In the data rows, zero lies at 4.5, halfway between 4 and 5.
Some points, one per row:
c(9, 7, 7, 6, 5, 8, 8, 5, 4, 4, 6, 7)
c(1, 3, 6, 5, 8, 5, 7, 6, 4, 6, 5, 5)
c(6, 8, 9, 6, 4, 5, 5, 6, 3, 5, 4, 5)
c(5, 3, 4, 5, 4, 4, 4, 4, 3, 3, 5, 4)
c(4, 3, 4, 3, 5, 4, 5, 2, 4, 5, 1, 5)
c(5, 2, 2, 4, 3, 4, 4, 3, 2, 2, 4, 4)
c(8, 7, 8, 9, 7, 7, 7, 9, 4, 8, 7, 6)
c(5, 4, 4, 6, 4, 4, 4, 5, 5, 4, 5, 3)
c(2, 4, 3, 5, 3, 4, 3, 3, 5, 4, 2, 0)
c(4, 5, 5, 5, 5, 4, 4, 4, 4, 4, 4, 6)
c(4, 3, 5, 1, 5, 4, 4, 5, 5, 5, 3, 4)
c(7, 6, 6, 7, 4, 5, 6, 6, 4, 7, 8, 7)
c(2, 2, 4, 1, 2, 1, 3, 3, 3, 6, 3, 3)
c(4, 1, 3, 3, 5, 2, 4, 4, 3, 4, 5, 3)
c(3, 2, 3, 1, 4, 2, 3, 3, 1, 2, 5, 6)
c(4, 4, 3, 3, 4, 4, 3, 2, 6, 4, 2, 5)
c(7, 6, 4, 6, 8, 8, 6, 8, 6, 4, 8, 7)
c(4, 5, 5, 3, 5, 4, 4, 4, 3, 5, 2, 5)
c(4, 3, 4, 5, 4, 4, 5, 4, 2, 3, 3, 5)
c(4, 5, 4, 8, 6, 5, 4, 5, 6, 6, 4, 4)
c(4, 5, 6, 5, 4, 4, 5, 4, 4, 5, 5, 4)
c(1, 1, 2, 3, 3, 4, 4, 4, 5, 4, 3, 4)
c(3, 2, 2, 5, 2, 1, 1, 5, 2, 2, 1, 3)
c(4, 3, 2, 5, 3, 2, 5, 4, 4, 3, 4, 5)
c(5, 5, 5, 5, 5, 3, 2, 3, 2, 2, 4, 3)
c(4, 5, 6, 6, 6, 7, 7, 7, 6, 9, 7, 6)
c(4, 3, 4, 5, 5, 4, 4, 2, 4, 2, 3, 3)
c(4, 4, 5, 3, 4, 4, 3, 4, 1, 3, 3, 4)
c(2, 4, 5, 4, 2, 4, 2, 3, 3, 3, 2, 2)
c(7, 7, 8, 9, 6, 7, 8, 6, 9, 9, 8, 7)
c(4, 5, 7, 5, 5, 6, 3, 4, 5, 5, 5, 5)
c(5, 5, 5, 5, 4, 4, 4, 5, 4, 5, 2, 3)
c(1, 2, 5, 3, 0, 2, 0, 4, 6, 4, 1, 5)
c(4, 4, 4, 5, 5, 4, 4, 5, 4, 5, 4, 3)
c(5, 5, 5, 4, 5, 4, 5, 3, 4, 2, 3, 3)
c(4, 5, 4, 5, 3, 5, 5, 5, 5, 4, 4, 3)
c(4, 4, 4, 4, 4, 3, 3, 5, 2, 6, 3, 5)
c(3, 4, 5, 5, 4, 4, 5, 4, 4, 4, 4, 3)
c(3, 5, 5, 4, 5, 3, 4, 4, 5, 5, 1, 3)
c(5, 5, 5, 5, 5, 8, 7, 6, 6, 7, 7, 7)
c(7, 4, 6, 6, 6, 5, 7, 8, 6, 5, 6, 7)
c(4, 8, 8, 4, 8, 7, 6, 8, 8, 9, 4, 5)
c(3, 5, 5, 4, 4, 4, 4, 5, 4, 5, 5, 5)
c(5, 5, 5, 4, 5, 4, 6, 4, 4, 4, 4, 5)
c(4, 5, 5, 5, 3, 5, 4, 4, 4, 4, 5, 7)
c(5, 3, 5, 3, 4, 4, 4, 4, 6, 3, 4, 4)
c(6, 4, 6, 9, 7, 8, 4, 8, 8, 5, 5, 5)
c(4, 4, 5, 5, 4, 4, 5, 4, 4, 5, 5, 7)
c(0, 1, 4, 1, 3, 5, 4, 4, 4, 4, 4, 3)
c(5, 5, 3, 4, 5, 3, 4, 4, 5, 3, 5, 5)
c(9, 4, 5, 5, 7, 5, 6, 7, 7, 5, 6, 5)
c(3, 3, 4, 4, 4, 3, 4, 2, 3, 4, 5, 2)
c(3, 4, 4, 2, 3, 3, 3, 2, 4, 3, 4, 3)
c(4, 5, 4, 5, 3, 5, 4, 3, 3, 2, 3, 5)
c(4, 3, 6, 3, 3, 3, 4, 4, 3, 5, 1, 4)
c(6, 7, 5, 5, 4, 6, 5, 4, 6, 5, 4, 5)
c(6, 8, 5, 6, 6, 8, 7, 5, 7, 4, 6, 6)
c(4, 5, 4, 5, 3, 4, 6, 3, 3, 3, 2, 3)
c(2, 5, 3, 0, 3, 4, 5, 7, 4, 3, 4, 2)
c(3, 3, 3, 4, 6, 3, 4, 5, 4, 4, 3, 5)
c(5, 2, 2, 6, 3, 6, 5, 3, 3, 2, 5, 4)
c(4, 3, 3, 4, 4, 4, 3, 4, 3, 3, 1, 1)
c(7, 7, 4, 7, 5, 7, 6, 7, 8, 6, 6, 6)
c(4, 4, 3, 3, 5, 3, 3, 4, 1, 4, 5, 4)
c(2, 5, 3, 4, 3, 3, 3, 2, 4, 0, 5, 3)
c(2, 4, 2, 1, 2, 4, 4, 2, 5, 4, 5, 5)
c(5, 4, 4, 6, 3, 3, 4, 4, 4, 4, 5, 6)
c(3, 5, 3, 3, 5, 4, 2, 4, 4, 3, 5, 4)
c(1, 4, 2, 3, 4, 4, 6, 3, 4, 4, 2, 1)
c(5, 5, 5, 5, 5, 5, 4, 4, 4, 4, 5, 5)
c(5, 3, 4, 5, 5, 3, 4, 4, 4, 3, 3, 5)
c(8, 8, 5, 7, 7, 8, 5, 6, 7, 6, 7, 3)
c(4, 4, 4, 5, 5, 5, 4, 8, 7, 6, 8, 6)
c(5, 5, 5, 4, 4, 3, 4, 4, 3, 4, 3, 4)
c(3, 4, 1, 3, 5, 4, 4, 5, 4, 4, 3, 4)
c(4, 4, 4, 4, 2, 4, 3, 3, 4, 3, 4, 5)
c(3, 1, 3, 1, 0, 2, 2, 2, 4, 4, 1, 5)
c(3, 5, 5, 5, 4, 4, 5, 4, 5, 6, 6, 4)
c(2, 2, 0, 4, 3, 3, 4, 4, 3, 4, 3, 2)
c(7, 7, 7, 9, 4, 5, 8, 7, 5, 4, 7, 9)
c(5, 5, 4, 5, 4, 5, 4, 4, 5, 3, 5, 6)
c(3, 3, 2, 4, 4, 4, 3, 4, 4, 3, 2, 3)
c(6, 6, 5, 5, 6, 8, 5, 5, 7, 9, 9, 7)
c(5, 5, 5, 5, 5, 2, 3, 4, 3, 3, 3, 4)
c(0, 1, 1, 3, 2, 4, 4, 3, 4, 3, 2, 4)
c(3, 2, 1, 1, 2, 2, 1, 0, 3, 2, 1, 1)
c(5, 5, 7, 7, 5, 3, 4, 7, 7, 6, 6, 4)
c(4, 5, 5, 5, 4, 4, 4, 4, 4, 4, 3, 3)
c(5, 3, 4, 3, 4, 4, 6, 5, 2, 2, 5, 3)
c(1, 3, 1, 2, 0, 3, 3, 0, 2, 1, 1, 3)
c(6, 6, 7, 6, 7, 6, 5, 6, 6, 6, 5, 6)
c(3, 5, 4, 3, 5, 5, 4, 5, 4, 4, 5, 5)
c(0, 2, 2, 3, 3, 2, 4, 2, 4, 4, 3, 3)
c(7, 5, 9, 9, 8, 9, 8, 9, 9, 9, 8, 7)
c(2, 5, 4, 4, 4, 5, 3, 5, 4, 2, 2, 4)
c(3, 3, 3, 4, 3, 6, 3, 6, 7, 4, 6, 4)
c(3, 3, 5, 3, 3, 3, 3, 5, 3, 6, 6, 5)
c(4, 7, 9, 8, 4, 7, 6, 6, 2, 6, 5, 6)
c(7, 5, 8, 7, 9, 8, 6, 5, 6, 5, 6, 6)
c(3, 6, 5, 5, 5, 4, 4, 4, 5, 4, 4, 4)
c(5, 3, 6, 4, 2, 3, 5, 2, 3, 3, 4, 3)
c(5, 6, 4, 5, 5, 4, 4, 5, 7, 7, 5, 7)
c(5, 5, 5, 5, 6, 4, 4, 4, 4, 4, 6, 7)
c(4, 3, 1, 3, 5, 4, 3, 1, 4, 0, 1, 4)
c(2, 4, 5, 5, 4, 4, 4, 4, 3, 3, 3, 6)
c(4, 5, 4, 4, 4, 2, 6, 4, 4, 3, 2, 4)
c(6, 7, 6, 7, 7, 8, 6, 4, 4, 9, 5, 5)
c(4, 5, 5, 5, 4, 5, 4, 3, 4, 4, 4, 4)
c(2, 4, 4, 5, 3, 3, 3, 2, 4, 3, 2, 3)
c(4, 4, 3, 2, 3, 3, 4, 1, 3, 5, 5, 2)
c(5, 5, 4, 5, 5, 3, 4, 4, 3, 5, 4, 3)
c(0, 2, 1, 2, 0, 0, 5, 3, 4, 1, 1, 2)
c(3, 4, 5, 5, 4, 5, 5, 6, 2, 4, 2, 3)
c(9, 6, 6, 9, 9, 9, 7, 9, 9, 8, 9, 7)
c(4, 3, 4, 5, 2, 6, 4, 4, 3, 4, 5, 5)
c(2, 4, 3, 3, 6, 4, 5, 6, 5, 4, 5, 4)
c(5, 5, 3, 5, 5, 4, 5, 4, 3, 4, 5, 4)
c(2, 3, 4, 5, 3, 7, 5, 4, 6, 5, 6, 4)
c(3, 5, 5, 7, 5, 4, 4, 3, 5, 4, 5, 3)
c(4, 3, 4, 5, 5, 6, 5, 4, 4, 5, 5, 5)
c(3, 3, 3, 5, 4, 1, 5, 3, 4, 2, 3, 4)
c(7, 5, 6, 4, 8, 9, 2, 4, 6, 7, 5, 6)
c(5, 4, 5, 5, 5, 5, 5, 7, 6, 8, 4, 7)
10 more points follow, each with its number after it:
c(3, 3, 4, 5, 3, 4, 5, 3, 3, 5, 5, 6) 0
c(2, 3, 1, 4, 3, 3, 4, 3, 3, 2, 4, 4) 1
c(5, 3, 4, 3, 4, 4, 6, 6, 5, 5, 5, 5) 2
c(7, 7, 5, 4, 7, 7, 6, 3, 8, 5, 6, 8) 3
c(5, 5, 5, 5, 5, 5, 6, 4, 5, 5, 6, 4) 4
c(6, 4, 5, 5, 4, 5, 6, 4, 7, 4, 5, 6) 5
c(4, 4, 6, 4, 3, 4, 4, 4, 4, 3, 4, 5) 6
c(3, 1, 3, 4, 3, 3, 5, 4, 3, 4, 1, 4) 7
c(4, 5, 5, 5, 4, 5, 4, 4, 3, 5, 2, 5) 8
c(5, 5, 5, 5, 5, 5, 5, 5, 5, 4, 3, 5) 9
Which three of these numbered points are nearest to each point below, ignoring the 2 directions in which the first points spread most? Their numbers follow each, nearest first.
c(4, 4, 6, 3, 3, 4, 2, 2, 4, 3, 4, 5) > 6 9 5
c(4, 5, 4, 4, 3, 5, 1, 3, 3, 5, 3, 5) > 8 6 9
c(4, 4, 3, 8, 5, 7, 6, 6, 6, 4, 6, 6) > 1 9 0
c(3, 5, 4, 5, 4, 4, 2, 3, 3, 5, 3, 4) > 8 9 6
c(2, 3, 3, 7, 5, 6, 5, 7, 7, 4, 6, 5) > 1 9 4
c(6, 6, 7, 7, 7, 8, 7, 4, 6, 9, 8, 9) > 0 4 8
c(1, 4, 4, 3, 4, 4, 4, 3, 4, 4, 5, 1) > 4 6 1
c(8, 5, 5, 4, 4, 4, 5, 6, 4, 7, 4, 5) > 2 9 8
c(3, 4, 3, 3, 4, 4, 4, 1, 3, 3, 4, 3) > 4 1 9
c(4, 4, 6, 5, 3, 4, 2, 3, 4, 1, 4, 5) > 6 9 5
c(6, 7, 6, 4, 6, 6, 3, 4, 7, 5, 6, 8) > 3 6 9
c(4, 5, 2, 5, 5, 6, 4, 6, 6, 6, 6, 6) > 1 9 4
c(0, 4, 2, 4, 4, 3, 4, 4, 4, 3, 5, 4) > 1 4 0
c(2, 2, 3, 3, 0, 2, 4, 1, 3, 4, 4, 5) > 0 6 5
c(7, 3, 5, 6, 4, 4, 8, 4, 6, 5, 5, 6) > 5 2 7
c(0, 2, 0, 1, 1, 4, 1, 3, 2, 5, 2, 2) > 8 9 1
c(5, 5, 5, 5, 6, 6, 6, 6, 7, 6, 4, 5) > 9 8 4
c(7, 5, 6, 8, 3, 7, 6, 6, 7, 4, 8, 9) > 5 6 0
c(7, 5, 5, 6, 6, 5, 6, 6, 7, 4, 6, 6) > 5 2 9
c(4, 9, 7, 9, 6, 8, 7, 7, 5, 8, 6, 6) > 8 9 0
c(1, 3, 3, 2, 4, 4, 2, 4, 2, 6, 3, 2) > 8 4 9
c(3, 3, 2, 5, 4, 4, 3, 5, 4, 3, 5, 3) > 1 4 9
c(5, 5, 3, 7, 8, 8, 9, 5, 5, 5, 8, 7) > 1 4 0
c(2, 6, 5, 7, 6, 8, 3, 5, 7, 8, 5, 6) > 8 9 6
c(3, 3, 0, 3, 4, 3, 5, 3, 3, 3, 5, 4) > 1 4 2
c(3, 1, 3, 3, 3, 4, 4, 2, 3, 5, 5, 5) > 0 4 1
c(4, 4, 5, 9, 7, 8, 7, 7, 9, 9, 6, 5) > 7 9 4
c(2, 4, 4, 4, 4, 4, 4, 4, 5, 5, 5, 2) > 4 9 6
c(4, 1, 3, 3, 3, 0, 3, 4, 2, 0, 3, 3) > 2 6 1
c(2, 2, 5, 4, 5, 6, 6, 8, 7, 7, 5, 6) > 7 9 6
c(4, 3, 4, 2, 4, 4, 3, 2, 1, 4, 5, 0) > 4 2 6
c(5, 4, 5, 5, 5, 4, 4, 3, 4, 4, 5, 3) > 4 6 9
c(9, 9, 5, 5, 8, 5, 5, 4, 6, 7, 6, 7) > 3 4 9
c(6, 7, 5, 4, 6, 5, 7, 4, 7, 4, 5, 7) > 3 5 9
c(0, 2, 0, 4, 3, 2, 2, 3, 5, 4, 5, 3) > 1 4 0
c(4, 4, 5, 4, 2, 5, 3, 5, 4, 4, 6, 5) > 6 0 4
c(2, 3, 4, 2, 4, 6, 4, 4, 3, 5, 3, 4) > 8 9 6
c(8, 4, 7, 7, 7, 7, 7, 6, 4, 6, 6, 6) > 7 2 4
c(4, 3, 2, 0, 2, 0, 3, 6, 1, 3, 1, 4) > 2 9 7
c(6, 6, 5, 6, 5, 5, 5, 4, 4, 3, 3, 5) > 9 8 4
c(5, 5, 5, 4, 5, 5, 4, 5, 5, 3, 3, 3) > 9 6 4
c(5, 3, 3, 3, 2, 4, 3, 3, 6, 3, 5, 3) > 5 4 6
c(6, 2, 2, 0, 1, 1, 1, 3, 3, 3, 2, 3) > 2 6 5
c(5, 5, 4, 5, 5, 4, 4, 5, 5, 4, 4, 5) > 9 1 6
c(4, 5, 5, 3, 2, 1, 2, 3, 2, 0, 3, 5) > 6 9 2
c(9, 4, 7, 7, 7, 5, 7, 6, 8, 6, 5, 6) > 5 9 2
c(3, 2, 2, 5, 3, 3, 4, 3, 4, 3, 1, 4) > 7 9 8
c(6, 8, 7, 4, 7, 5, 4, 4, 6, 6, 5, 8) > 3 9 6
c(9, 8, 3, 6, 8, 9, 9, 7, 9, 7, 9, 9) > 3 1 5
c(3, 0, 3, 2, 0, 3, 4, 3, 6, 4, 3, 2) > 5 2 6
c(2, 1, 1, 3, 3, 6, 5, 4, 2, 0, 3, 3) > 1 2 9
c(2, 3, 2, 4, 2, 3, 1, 3, 1, 1, 4, 3) > 1 6 0
c(2, 3, 2, 6, 5, 6, 5, 4, 5, 5, 4, 5) > 1 0 9
c(8, 8, 9, 6, 6, 9, 9, 6, 9, 6, 6, 7) > 5 9 6
c(9, 9, 8, 9, 9, 9, 9, 9, 8, 8, 7, 9) > 9 8 2
c(3, 3, 1, 5, 4, 5, 4, 1, 4, 2, 3, 4) > 1 4 5
c(4, 4, 4, 3, 4, 4, 6, 6, 4, 4, 5, 4) > 2 4 9
c(4, 5, 5, 4, 5, 3, 3, 4, 3, 6, 2, 3) > 8 9 4
c(4, 4, 6, 4, 3, 5, 4, 7, 5, 6, 5, 5) > 6 8 2
c(9, 9, 6, 9, 9, 8, 9, 9, 7, 9, 9, 9) > 1 2 4
c(2, 3, 2, 5, 5, 6, 4, 4, 3, 6, 3, 3) > 8 1 7
c(0, 2, 1, 3, 1, 3, 2, 1, 1, 6, 4, 3) > 0 8 4
c(9, 5, 8, 8, 8, 6, 6, 6, 4, 5, 5, 8) > 7 9 2
c(5, 3, 5, 3, 4, 3, 4, 1, 5, 2, 2, 3) > 5 9 4
c(6, 5, 8, 3, 4, 4, 4, 5, 4, 4, 5, 9) > 6 2 5
c(4, 5, 5, 2, 4, 3, 3, 1, 3, 1, 2, 6) > 3 6 9
c(4, 3, 4, 2, 0, 2, 0, 4, 3, 2, 4, 5) > 6 2 5
c(4, 5, 5, 3, 3, 4, 3, 4, 4, 4, 5, 5) > 6 4 9
c(4, 4, 5, 4, 5, 4, 4, 4, 5, 6, 8, 3) > 4 6 1
c(4, 3, 5, 4, 3, 4, 3, 6, 4, 3, 5, 5) > 6 2 9
c(8, 8, 7, 6, 8, 7, 4, 6, 8, 6, 5, 9) > 3 9 8
c(9, 8, 4, 5, 6, 7, 8, 6, 7, 6, 6, 7) > 3 2 5
c(4, 3, 3, 2, 4, 1, 4, 4, 3, 2, 5, 4) > 2 4 1
c(4, 5, 5, 4, 5, 5, 5, 3, 4, 4, 5, 4) > 4 6 9
c(4, 3, 4, 2, 3, 0, 2, 2, 7, 2, 5, 6) > 5 6 3
c(5, 4, 4, 3, 5, 4, 5, 4, 3, 2, 1, 4) > 9 2 7
c(7, 6, 6, 6, 8, 6, 7, 6, 8, 6, 9, 5) > 4 5 1
c(4, 2, 6, 7, 4, 2, 8, 8, 4, 6, 6, 7) > 7 2 0
c(5, 3, 6, 5, 6, 6, 6, 6, 4, 5, 5, 5) > 7 2 9
c(7, 5, 5, 6, 5, 4, 6, 4, 7, 7, 6, 6) > 5 4 2
c(4, 5, 5, 5, 4, 4, 3, 3, 3, 5, 4, 4) > 8 4 6
c(2, 5, 5, 5, 6, 4, 4, 4, 4, 6, 3, 3) > 8 9 4
c(4, 5, 4, 5, 5, 4, 5, 5, 4, 4, 3, 5) > 9 8 1
c(4, 6, 3, 5, 4, 3, 4, 3, 5, 3, 2, 4) > 9 8 4
c(5, 3, 6, 7, 3, 5, 4, 3, 3, 3, 2, 5) > 7 8 6
c(5, 3, 3, 3, 3, 1, 4, 4, 4, 2, 5, 4) > 2 5 4
c(7, 6, 5, 6, 6, 5, 6, 3, 5, 7, 7, 5) > 4 0 1
c(6, 6, 4, 5, 6, 5, 8, 7, 4, 6, 5, 5) > 2 4 9
c(5, 5, 5, 5, 5, 4, 4, 4, 4, 4, 5, 2) > 4 9 6
c(5, 1, 3, 2, 3, 6, 3, 3, 5, 5, 4, 5) > 5 2 6
c(4, 5, 2, 5, 6, 4, 3, 5, 6, 3, 5, 8) > 1 9 3
c(8, 6, 9, 9, 9, 9, 9, 6, 4, 9, 8, 9) > 0 7 8
c(4, 5, 4, 3, 6, 3, 2, 5, 3, 2, 2, 2) > 9 8 4
c(1, 1, 0, 1, 3, 2, 2, 3, 2, 5, 1, 2) > 8 9 7
c(5, 4, 7, 6, 6, 5, 3, 4, 5, 4, 6, 6) > 6 9 4
c(6, 5, 4, 5, 4, 5, 4, 4, 5, 7, 9, 9) > 0 1 6
c(4, 4, 3, 3, 5, 3, 3, 2, 3, 5, 4, 2) > 4 9 8
c(4, 4, 5, 5, 4, 4, 4, 4, 6, 7, 8, 7) > 0 6 4
c(7, 9, 6, 9, 8, 8, 9, 9, 9, 3, 9, 9) > 1 5 9
c(7, 8, 8, 7, 8, 8, 9, 8, 9, 9, 9, 7) > 4 9 6
c(4, 5, 5, 5, 5, 4, 4, 4, 5, 4, 6, 3) > 4 6 1
c(4, 5, 7, 9, 6, 6, 7, 7, 6, 6, 6, 5) > 7 9 4
c(0, 2, 2, 4, 4, 5, 4, 5, 4, 7, 5, 5) > 0 1 8
c(8, 6, 7, 6, 4, 3, 7, 6, 6, 7, 6, 6) > 2 5 4
c(6, 8, 9, 7, 7, 8, 6, 4, 4, 8, 6, 5) > 8 4 6
c(6, 6, 9, 7, 5, 6, 5, 7, 7, 7, 6, 5) > 6 9 8
c(4, 2, 4, 4, 4, 4, 3, 2, 6, 3, 3, 3) > 5 9 4
c(3, 4, 5, 3, 4, 1, 3, 0, 1, 1, 2, 0) > 4 9 6
c(6, 3, 4, 3, 4, 3, 3, 4, 2, 1, 3, 5) > 2 6 9
c(6, 4, 6, 4, 5, 7, 8, 7, 6, 7, 5, 6) > 2 7 9
c(4, 4, 5, 4, 2, 2, 3, 4, 4, 1, 5, 6) > 6 5 2
c(1, 0, 3, 3, 4, 2, 3, 3, 4, 2, 0, 4) > 7 9 8
c(3, 6, 4, 3, 4, 2, 3, 2, 2, 4, 3, 6) > 8 0 6
c(5, 4, 5, 5, 4, 4, 5, 3, 3, 5, 1, 5) > 8 7 9
c(2, 1, 3, 5, 5, 5, 5, 4, 3, 3, 3, 1) > 7 4 1
c(4, 4, 5, 3, 5, 5, 4, 5, 6, 4, 3, 5) > 9 6 8
c(7, 6, 5, 6, 5, 7, 7, 6, 6, 6, 7, 4) > 4 2 1
c(4, 7, 8, 6, 5, 6, 5, 8, 9, 7, 7, 6) > 6 9 4
c(6, 4, 5, 3, 3, 4, 4, 5, 3, 4, 5, 3) > 2 4 6
c(4, 4, 3, 5, 4, 5, 4, 4, 3, 1, 1, 5) > 9 8 1
c(5, 7, 6, 6, 5, 7, 5, 7, 5, 6, 5, 6) > 8 9 6
c(5, 3, 5, 3, 4, 3, 4, 5, 4, 4, 4, 3) > 2 6 4
c(5, 2, 3, 2, 5, 3, 5, 2, 3, 3, 3, 5) > 2 5 4
c(7, 5, 6, 5, 3, 4, 5, 4, 6, 6, 7, 6) > 5 6 4
c(1, 4, 5, 6, 3, 4, 4, 4, 5, 5, 5, 7) > 0 6 1
c(7, 8, 6, 6, 6, 6, 5, 5, 7, 9, 6, 7) > 8 9 4
c(6, 6, 9, 8, 6, 5, 6, 8, 7, 3, 9, 9) > 6 5 1
c(4, 1, 4, 3, 2, 2, 4, 2, 2, 3, 2, 3) > 7 2 6
c(4, 5, 5, 4, 4, 3, 4, 3, 3, 4, 5, 3) > 4 6 9
c(7, 6, 6, 7, 7, 6, 7, 8, 6, 8, 7, 7) > 2 9 7
c(2, 5, 1, 4, 3, 1, 2, 2, 3, 3, 3, 5) > 1 0 9
c(5, 2, 1, 6, 3, 1, 2, 2, 3, 4, 2, 3) > 7 1 9
c(5, 4, 5, 3, 4, 4, 4, 3, 4, 3, 5, 2) > 4 6 2
c(6, 6, 6, 4, 5, 6, 6, 6, 7, 6, 3, 5) > 9 8 6
c(5, 4, 4, 5, 4, 4, 4, 3, 4, 5, 6, 4) > 4 0 1
c(3, 1, 6, 1, 3, 4, 3, 4, 4, 3, 4, 2) > 6 2 4
c(8, 4, 6, 6, 6, 6, 6, 7, 7, 4, 5, 6) > 5 9 2
c(4, 4, 4, 3, 2, 3, 3, 4, 3, 1, 4, 5) > 6 2 9
c(2, 2, 3, 4, 5, 4, 4, 5, 4, 5, 3, 4) > 7 9 8
c(4, 5, 6, 3, 4, 3, 4, 4, 3, 4, 5, 7) > 6 0 2
c(4, 5, 4, 3, 3, 4, 5, 3, 3, 4, 5, 4) > 4 6 2
c(3, 2, 3, 5, 2, 4, 3, 3, 4, 4, 5, 5) > 0 1 6
c(7, 6, 7, 6, 4, 7, 7, 6, 4, 7, 5, 7) > 8 0 6
c(4, 5, 3, 4, 4, 4, 4, 4, 4, 4, 5, 6) > 1 0 4
c(4, 4, 5, 3, 4, 5, 4, 4, 5, 4, 5, 5) > 6 4 9
c(2, 3, 4, 2, 0, 2, 0, 4, 0, 1, 2, 3) > 6 8 9
c(7, 3, 9, 7, 7, 6, 8, 4, 6, 6, 5, 4) > 7 4 5
c(5, 7, 4, 8, 3, 6, 4, 7, 7, 5, 7, 5) > 1 6 4
c(4, 5, 5, 5, 4, 4, 6, 4, 4, 6, 5, 4) > 4 0 8
c(2, 4, 2, 3, 4, 3, 2, 1, 2, 1, 3, 4) > 1 4 9
c(7, 4, 6, 7, 6, 6, 6, 6, 3, 5, 7, 8) > 0 2 1
c(5, 2, 3, 6, 3, 4, 4, 4, 5, 5, 5, 6) > 0 5 1
c(5, 6, 5, 5, 5, 4, 5, 4, 4, 5, 5, 4) > 4 9 6
c(2, 3, 5, 5, 2, 3, 4, 4, 2, 5, 3, 2) > 8 4 6
c(4, 5, 4, 5, 6, 5, 4, 5, 5, 5, 6, 2) > 4 1 9
c(7, 6, 5, 5, 5, 5, 4, 4, 4, 4, 6, 4) > 4 6 9
c(4, 3, 5, 3, 3, 4, 3, 4, 4, 4, 3, 5) > 6 9 8
c(3, 0, 2, 2, 2, 0, 0, 3, 6, 3, 4, 4) > 5 6 2
c(4, 5, 5, 5, 3, 5, 4, 7, 4, 5, 6, 6) > 6 0 1
c(6, 6, 4, 5, 4, 4, 5, 4, 4, 5, 5, 4) > 4 2 9
c(4, 5, 5, 5, 5, 4, 3, 3, 4, 5, 4, 6) > 8 6 9
c(9, 8, 9, 8, 9, 8, 9, 7, 9, 9, 9, 9) > 5 4 9
c(5, 5, 4, 5, 4, 4, 6, 4, 4, 3, 4, 2) > 4 9 2
c(9, 8, 9, 7, 9, 8, 9, 6, 8, 8, 8, 9) > 5 3 4
c(1, 2, 2, 5, 2, 3, 3, 3, 3, 3, 5, 7) > 0 1 6
c(3, 3, 0, 1, 0, 2, 3, 0, 3, 2, 6, 0) > 4 1 5
c(5, 4, 6, 5, 2, 3, 3, 2, 6, 3, 4, 2) > 5 6 4
c(2, 0, 1, 1, 3, 3, 3, 4, 6, 3, 4, 4) > 5 2 1
c(3, 4, 4, 2, 3, 3, 4, 1, 2, 4, 3, 3) > 4 8 6
c(6, 5, 5, 4, 6, 5, 4, 2, 3, 6, 4, 6) > 8 4 0
c(3, 3, 6, 3, 4, 4, 3, 2, 4, 4, 3, 5) > 6 8 9
c(6, 8, 8, 9, 8, 6, 9, 7, 8, 6, 4, 7) > 9 7 8
c(6, 9, 8, 9, 8, 9, 7, 7, 6, 9, 9, 9) > 0 8 1
c(4, 4, 3, 2, 4, 3, 4, 3, 4, 5, 4, 3) > 4 2 9
c(4, 1, 3, 2, 2, 3, 6, 3, 4, 4, 5, 3) > 2 4 5
c(9, 9, 9, 9, 9, 8, 9, 9, 9, 9, 6, 8) > 9 8 7
c(8, 6, 8, 4, 6, 7, 8, 5, 7, 5, 4, 6) > 5 9 2
c(5, 8, 9, 7, 9, 8, 6, 6, 6, 9, 8, 8) > 8 6 0
c(3, 2, 5, 5, 4, 4, 5, 6, 6, 4, 5, 5) > 6 9 2
c(5, 3, 3, 3, 4, 3, 4, 3, 2, 4, 4, 5) > 2 0 4
c(3, 3, 5, 3, 5, 1, 3, 1, 3, 2, 4, 2) > 4 6 9
c(6, 5, 5, 6, 5, 4, 4, 3, 4, 2, 3, 5) > 9 5 6
c(0, 4, 0, 0, 1, 4, 2, 4, 1, 3, 4, 3) > 1 4 8
c(5, 4, 6, 5, 5, 3, 4, 3, 3, 5, 5, 3) > 4 6 0
c(4, 4, 3, 5, 3, 4, 4, 3, 5, 2, 4, 4) > 5 1 4
c(3, 2, 3, 5, 3, 3, 5, 3, 3, 3, 3, 0) > 4 7 9
c(2, 1, 3, 4, 0, 1, 2, 4, 0, 3, 3, 3) > 0 6 7
c(3, 4, 4, 1, 4, 4, 6, 4, 1, 4, 3, 4) > 2 4 8
c(3, 3, 3, 4, 4, 4, 2, 4, 1, 2, 4, 4) > 1 6 0
c(4, 4, 4, 3, 4, 4, 4, 0, 2, 4, 3, 3) > 4 8 0
c(3, 5, 3, 4, 4, 2, 2, 1, 4, 4, 4, 3) > 4 1 9
c(5, 5, 4, 4, 5, 4, 4, 4, 4, 4, 3, 5) > 9 8 4
c(4, 5, 2, 4, 4, 3, 4, 6, 4, 3, 2, 2) > 9 2 1
c(5, 5, 4, 3, 4, 4, 5, 4, 4, 4, 4, 2) > 4 2 9
c(7, 6, 6, 9, 6, 6, 5, 6, 7, 4, 6, 7) > 5 1 9
c(4, 5, 5, 5, 4, 4, 4, 4, 3, 4, 5, 3) > 4 6 9
c(5, 6, 9, 5, 8, 9, 8, 6, 6, 8, 7, 4) > 4 6 9
c(4, 4, 5, 4, 4, 5, 5, 3, 5, 5, 6, 7) > 0 6 5
c(6, 4, 5, 5, 3, 3, 4, 3, 2, 3, 3, 1) > 4 2 9
c(6, 6, 5, 4, 5, 4, 4, 3, 5, 4, 3, 5) > 9 5 4
c(5, 4, 4, 5, 4, 4, 5, 4, 5, 4, 5, 4) > 4 5 1
